In the rows, 128 means zero.
Named moves, each a turn or a mirror, and the order they were made in; the first pair answered
C:
[119 115 127 145 140 146 149  87 139 164 122 107 138 112 120 120 153 129
 137 126 114 143 111 104 146 185 141 120 133 130 128  78 144] |-> [118 117 123 143 140 152 148  89 139 169 125 109 135 111 122 120 149 124
 131 122 109 144 110 105 148 183 142 120 134 130 126  78 144]
[128 122 127 140 142 114 117 133 115 144 146 161 158 130 146  99 120 121
 158 127  92 121 128 115 114 129 134 136 121 159 139 105 142] |-> [129 120 130 141 140 112 118 133 114 140 144 161 159 130 145  98 123 122
 160 130  92 122 129 116 114 131 133 134 121 159 140 104 140]
[ 91 104 120 141 142 147 157 144  89 125 126 149 159 161 157 120 131  90
  96  90 115 130 125 115 155 100 125 116  91 150 137 158 115] |-> [119  86 149 156 141  94 160 134  97  96  96 135 181 153 134 110 155 125
 137 136 150 123 129 128 131 119 110 104  94 148 159 152 119]
E:
[153 124 118 123 121 114  72 149 122 126 138 146  90 128 131 130 132 129
 123 141 156 162 149 159 156 124 158 106 119 132 153 176 108] |-> [136 119 121 137 152 140  83 156 109 162 146 173 114 126 148 112 130 112
 141 141 114 141 176 132 158 124 153 109 106 156 145 144 120]
[140 115 135 151 174 127 119 152 113 147  77 117 159 126 131 151 115 164
 165 152 138 105 165  98 126 166 166 115 145 122 110  66 148] |-> [157 121 131 139 143 100 109 145 127 114  67  93 136 127 113 170 119 181
 149 153 178 123 138 125 125 169 170 113 159 100 121  97 137]
[124 116 121 123 127 154 141 143 120 146 150 136 128 135 145 107 126 104
 123 121 109 136 128 120 135 106 127 129 103 149 118 122 147] |-> [138 120 118 109 100 131 133 136 131 114 141 111 107 136 129 121 129 119
 109 121 148 154 104 145 133 108 130 128 117 126 127 151 138]
N:
[148 145 100 146 123  97 143 151 136 105 105  83  91 138 136 141  92 187
 118  83 133 142 137 116 156 126 111 174 111 110  85 168 104] |-> [147 125 116 160 127  88 147 154 135  96 123  82 123 150 141  99 113 184
 131  88 132 154 136 109 143 119  81 168  97 135  84 170 111]
[141 163 123 107 131 108 122 126 122 132 101 129  93 115 115 189  95 163
 120 141 140 104 136 143 148 150 170 134 159  76 127 111 128] |-> [111 137 118 101 107 139 114 147 122 117 186 124 116 159 142 112 116 111
  71  85 125 168  98 134 144 102 114 135 133 126 103 165 135]
[141 107  95  93 104 129 131 125 160  91 134 139  92 200  99 166 105 128
 102 101 121 187 121 133 137  97 152 115 152 111 124 140  95] |-> [149  71 132 123 121 100 140 127 157  78 145 140 148 210  97 102 139 135
 144 132 123 188 132 123 110  99 108 105 133 149 130 127 111]
Pairs:
(two moves a pair)
[104 137 106 124 142 167 115 141 134 134 154 139 114 140 150 125 107  98
 124 102  98 120 125 105 129 105 144 135 126 115 130 132 131] |-> [136 121 129 126 116 106 110 128 151  81 137 105 121 143 121 116 133 134
 138 133 157 142 103 134 107 117 125 125 135 102 153 158 125]  N then E
[115 160 123 109 112 117 134 131 121  96  80 139  81 137 131 168  97 142
 124 112 138 137 113 131 140 125 158 142 157 102  75 167 102] |-> [101 145 139 136 159 137 152 137 104 137  83 173 125 131 151 136 100 129
 165 129  88 104 156  94 134 130 147 142 135 138  67 117 120]  C then E
[110 165  88  80 120 123 118 118 123 168 125 122 136 127 141 130  92 150
 137  95 142 135 185 126 139 133 167 136 144 141 106 129 130] |-> [112 162  87  75 102 114 113 118 130 149 136 109 132 136 138 122  99 149
 123  87 159 156 166 136 135 124 158 134 145 141 107 153 126]  C then N
[127 142 120 134 123 120 126  97 134 138 107 130 119 110 142 148 103 120
 116 122 131 111 124 105 117 145 142 129 131  98 135 110 121] |-> [135 119 137 142 114  96 123  97 138 114 122 116 143 123 139 110 128 125
 124 129 148 134 111 112 100 138 108 123 123 116 139 127 125]  N then C
[118 124 137 148 157 132 146 124 123 159 126 140 163 109 126 108 122 123
 155 148  88  98 156 103 126 135 132 130 122 142 117  89 120] |-> [118 151  99 106 103 141 126 124 137 129 137 112 103 121 119 150 103 117
  84 102 125 140 104 135 147 119 153 138 144 106 115 150  97]  E then C
[171 135 124 121 145  77 129 134 152 115 102 129  93 163 111  95 105 188
 128 154 166  89 165 105 118 146 134 153 164  90 153 161 149] |-> [156 114 126 124 134  89 127 145 152 105 150 127 115 189 124  41 123 159
 108 130 157 125 145 100 112 118  95 150 147 124 141 188 153]  N then N
[147 174 119 108 128 105 108 118 115 131  39 148 163 128 108 166 128 172
 105 163 149 105 129 177 129 148 167 166 150 104 144 145 142] |-> [109 146 114 108 121 153 107 141 107 135 128 156 198 168 145  81 145 110
  66 106 111 157 105 154 128  99 112 168 117 167 113 178 152]  C then N
[121 102 156 146 144 121 135 128 126 118 149 113 182 126 142  75 155 120
 173 155  98 146 142 121 104 136 103 130 109 151 121 128 133] |-> [119 156 112 119 147 152 131 121 123 153 106 123 112  97 134 177 104 129
 149 140  86 110 154 128 139 154 178 144 140  94 120 111 117]  N then C
[182  96 179 131 104 116 132  80 131 107 125 101 161  66 103  95 162 223
 130 183 168 170 169 153  81 165 100 119 120  88 157 115 137] |-> [152 155 120  96 114 194 130  86 117 169 117 129  91  47 120 183  98 195
  78 134 118 140 183 141 129 161 173 140 141  49 138 100 123]  E then N
[130 139 116 128 114 130 128 134 132 123 140 133 111 133 127 137 124 115
 115 126 128 138 109 145 132 123 138 131 144 131 115 129 116] |-> [127 130 130 143 136 129 137 134 127 138 136 146 136 130 132 121 131 116
 140 142 112 123 128 130 125 129 132 129 136 146 115 104 125]  C then E
[153 134 132  99 117 113 143 127 115 106 152 145 135 147 144 107 123 111
 110 105 100 121 112  97 109 102 131 136 127 145 142 120 153] |-> [170 130 145 106 120  87 143 117 120  96 128 138 140 140 131 114 132 133
 132 131 119 110 118 104 101 116 133 131 131 137 154 112 155]  E then N
[106  98 128 149 154 144 182 138 169 161 149 127 114  87 195 159 134  66
 117  99 108 108 133 126 133  85 140 149 126 189 131  98 160] |-> [147  84 159 158 134  69 178 118 187 108 110  96 121  80 161 160 163 116
 149 149 175 114 120 159 107 109 128 136 140 168 159 112 158]  C then E
[149 110 135 156 121 104 135 164 114 125 124 130 153 192 113  94 146 137
 174 127 112 108 124 133 115 120 141 124  66 157 132 134 143] |-> [146 128 128 154 136 116 139 162 109 149 103 142 139 177 111 126 126 143
 180 133  98  80 141 127 125 130 167 127  74 142 132 110 141]  C then N
[146 110 157 191 104 118 117 125 170 103 143  82 201 129 128  83 144 166
 172 166 122 128 146 126  80 131 165 174  88 100 133 170 150] |-> [130 148 127 181 128 165 122 128 157 156 124 110 167 107 139 141 103 154
 163 150  80  87 174 108 110 139 216 185  98  77 121 133 147]  N then E
[141 125 138 134 174 109 106 133 118 130 135 149 116 113 112 122 113 107
 164 119 117  96 157 114 137 129 155 124 133  81 149  71 151] |-> [153 133 128 118 144  93  97 129 129 102 130 127  89 116  99 140 112 118
 140 110 151 118 128 138 140 127 161 125 146  57 155 102 140]  C then E
[139 146 147 133 153  71 118 127 132 140 104 140 107 102 121 128 122 152
 111 145 127 129 148 141 141 170 137 115 118 108 148 122 104] |-> [114 135 140 131 151 108 117 144 124 149 155 149 123 124 145  84 127 113
  84 107  98 157 137 123 144 139 111 119 100 143 129 140 109]  C then N
[116 135 145 145 174 111 170 154 132 166  71 142 117  85 123 184 114 137
 140 168  81  57 188 116 150 165 206 162 138  70 151  44 143] |-> [153  86 192 157 125  22 159 142 159  71  85  87 154 115  93 114 177 170
 154 199 167 118 138 158 105 159 140 143 134  84 175 106 142]  N then C
[144 119 131 136 134 111 103 118 106 137  95 139 144 146 127 121 139 124
 120 143 153 135  91 138 133 134 110 104 132 110 150 132 126] |-> [137 132 114 125 131 130  99 122 104 147 101 142 126 147 132 135 125 114
 100 124 146 137  87 136 146 129 123 110 135 103 145 137 123]  N then C
[170 183 116 126 128  80  96 112 113 121 150 122 161 139 124 128 126 127
 140 187 146 128 209  92 111 146 120 139  85 139 176 177  81] |-> [146 195  93 116 134 123  98 122 104 150 174 137 149 144 143 132 106  98
 111 151 110 131 211  77 128 130 129 147  77 145 158 178  81]  E then C
[123 107 112 109 107 142 122 123 137  90 173 113 135 160 124  93 142  86
  92  90 151 158  80 157 124  98 114 121 111 140  96 198 114] |-> [140  81 154 145 139 102 138 115 133  89 148 121 186 149 114  60 172 113
 162 146 153 130 114 146  98 122  93 110 100 159 111 156 129]  E then C
[114 115 134 144 118 127 127 135 123 118 132 135 127 134 112 121 137 135
 130 132 125 144 117 131 106 126 126 135 106 123 109 121 131] |-> [117 120 136 145 125 125 129 133 121 124 121 141 128 127 108 128 135 141
 139 141 123 133 125 130 107 133 134 134 109 119 112 111 130]  C then N
[167 134 124 163 135 124 118 119 133 144 131 144 143 119 140 123 135 134
 139 162 112 126 128 149 147 160 145 129 118 151 129 111 113] |-> [166 145 109 144 111 131 109 121 139 132 140 132 117 125 137 137 128 129
 107 140 127 147 104 162 156 150 152 132 125 136 128 142 105]  E then N
[122 137 154 162 135  79 133 103 123 132  94 102 138 113 118 152 138 143
 124 143 122 108 129 124 124 110 128 129 135 129  93 132 117] |-> [119 143 145 152 122  82 127 104 126 124 100  95 124 117 117 160 134 139
 106 130 128 118 116 132 131 104 132 131 139 122  93 149 113]  N then C
[105 115 128 142 123 137  94 127 132  87 168 144 181 144 124  70 160 137
 144 103 131 200 127 122 144 131  84 128  71 194  90 151 143] |-> [106 122 118 132 108 139  90 129 135  77 170 134 163 144 121  81 155 136
 125  91 142 212 113 133 149 126  91 128  76 183  91 169 136]  E then C
[128  92 165  74 116  76  96  95 162  78 154 115 149 113 102 141 124 141
 112  89 197 153  85 124 104 128 104 116 143 156 123 106 128] |-> [116 116 157  85 168 110 112  95 145 142 118 156 145  82 112 182  94 141
 145 106 143  90 140  93 122 150 147 124 144 148 120  37 137]  E then N
